4.0 -11.4 -2.3 0.6 0.8 10.4 12.2 20.0
-1.3 12.1 19.3 2.6 -6.2 -13.2 -2.3 -3.9
-0.8 16.3 -26.6 -6.6 -18.0 9.3 -14.3 1.3
10.7 25.5 -51.9 20.3 -35.9 -14.2 6.3 6.9
-1.2 -2.4 -10.3 4.2 -7.6 -6.8 -1.8 17.8
6.7 -8.5 15.6 -15.7 -2.1 2.6 14.7 -0.9
-9.0 8.1 -29.3 -26.8 -8.2 -40.8 -14.2 19.8
-4.3 -4.4 14.3 1.2 10.3 2.7 15.2 7.7
2.7 -19.2 16.1 7.5 2.6 17.5 -12.0 -21.0
-11.9 9.2 -8.3 11.7 5.5 -11.7 -14.2 -5.8
8.9 -17.4 15.9 -21.8 8.8 27.9 2.9 17.7
-1.6 -8.8 16.1 -3.9 7.7 18.5 8.4 10.0
-15.5 10.7 -40.0 -22.7 -5.4 -29.3 -13.0 3.6
Counting starts at 0.
The entry directly below -4.4 -> -19.2
What is the entry in row 0 and column 2? -2.3
What is the entry at row 1, column 1? 12.1
The entry at row 0, column 0 is 4.0
The entry directly above -4.4 is 8.1
What is the entry directly above -40.8? 2.6
What is the entry in row 2 and column 2? -26.6
What is the entry just left of -11.7? 5.5
The bottom entry of the column that holds the smallest entry is -40.0
What is the top entry of the column that holds the largest entry? 10.4
What is the entry in row 0 and column 1? -11.4
The entry in the bottom-right corner is 3.6
The entry just left of 2.9: 27.9
The entry in row 1 and column 0 is -1.3
The entry at row 2, column 0: -0.8
The entry just left of the largest entry is 8.8
The minimum: -51.9
The entry at row 1, column 2: 19.3
What is the entry directly below -26.8? 1.2
The entry directly above the largest entry -> -11.7
What is the entry just left of -15.7? 15.6
The entry directly below -1.8 -> 14.7
The entry in row 2 and column 1: 16.3
What is the entry just left of -21.8? 15.9
The entry in the bottom-left corner: -15.5
The entry directly above -15.7 -> 4.2
What is the entry directly below 1.3? 6.9
The entry just left of -18.0: -6.6
What is the entry just right of the largest entry? 2.9
The entry directly below the smallest entry -> -10.3

data =
-0.7 -0.4 0.1 15.9 51.0 19.4 1.7 -0.1 -1.5 -0.3 0.7
-1.9 0.1 0.0 -3.0 0.7 -1.0 5.2 45.2 29.5 2.1 -1.0
51.6 25.0 -0.6 -0.9 -0.6 2.3 -1.0 -1.1 -1.6 -0.6 -1.2
-0.8 -0.3 1.5 -0.1 0.4 1.3 5.3 44.0 36.4 2.5 1.2
Indices start at 0.
Find the entry directly above 45.2.
A: -0.1
The top entry of the column that holds the largest entry: -0.7
The entry just right of the largest entry: 25.0
Find the entry just left of -1.1.
A: -1.0
Find the entry in the top-right corner.
A: 0.7
Find the entry directly above the largest entry.
A: -1.9
The entry directly above -0.9 -> -3.0
Find the entry directly below the smallest entry.
A: -0.9
Find the entry in the bottom-left corner.
A: -0.8
Find the entry at row 2, column 0.
A: 51.6
The entry in row 0 and column 1 -> -0.4
The entry at row 0, column 2 -> 0.1
Find the entry just left of 2.1.
A: 29.5
The bottom-right entry: 1.2
The entry just right of 25.0 is -0.6
The top entry of the column that holds the smallest entry: 15.9
The entry directly below -1.1 -> 44.0
The entry in row 1 and column 1: 0.1
The bottom entry of the column that holds the smallest entry is -0.1
The entry just right of 5.2: 45.2

Questions about the array below.
1) What is the entry just left of -35.1?
2) What is the 1st entry on the main diagonal?
3) What is the entry just left of the smallest entry?
4) What is the bottom entry of the column that holds the largest entry?
5) What is the entry just left of the largest entry?
6) What is the entry directly above -9.2?
7) What is the last entry, reading row by row?
8) What is the fourth entry in reading order?
[[ -3.2   3.6  16.6 -12.9  14.7   5.5   7.2   1.9]
 [  7.0  32.4 -37.9  -7.7   7.5  55.1 -22.2 -14.0]
 [  0.1  12.8   0.7 -15.4 -14.1   3.0  -0.3 -12.5]
 [  6.6 -20.1  -1.8  13.1  23.6  -9.2   1.1  17.9]
 [  0.0  -1.9  -4.5   4.1  -7.2  -5.5  -0.4  -0.9]
 [ -5.8 -12.2  16.4  11.0  -1.7 -20.3   7.0   8.8]
 [  1.6 -12.4   5.6   4.6  -3.6 -13.0   1.6   3.2]
 [  6.2 -17.8 -25.5  25.4 -12.9 -24.7 -10.9   9.9]
 [  4.3  16.4   4.5 -26.8   1.3  25.1   0.8 -17.2]
 [-12.2  -5.9  22.3  23.8   5.5 -24.8  10.8  20.7]
 [-12.6  31.6  15.5 -25.0 -54.1   5.6   3.7 -38.5]
 [ -5.6 -11.0  -7.0  25.1  -8.3 -25.8  -0.9  13.2]
 [ -2.2  -9.5  -8.8  11.3 -35.1 -26.8  -2.2  -5.6]]
1) 11.3
2) -3.2
3) -25.0
4) -26.8
5) 7.5
6) 3.0
7) -5.6
8) -12.9
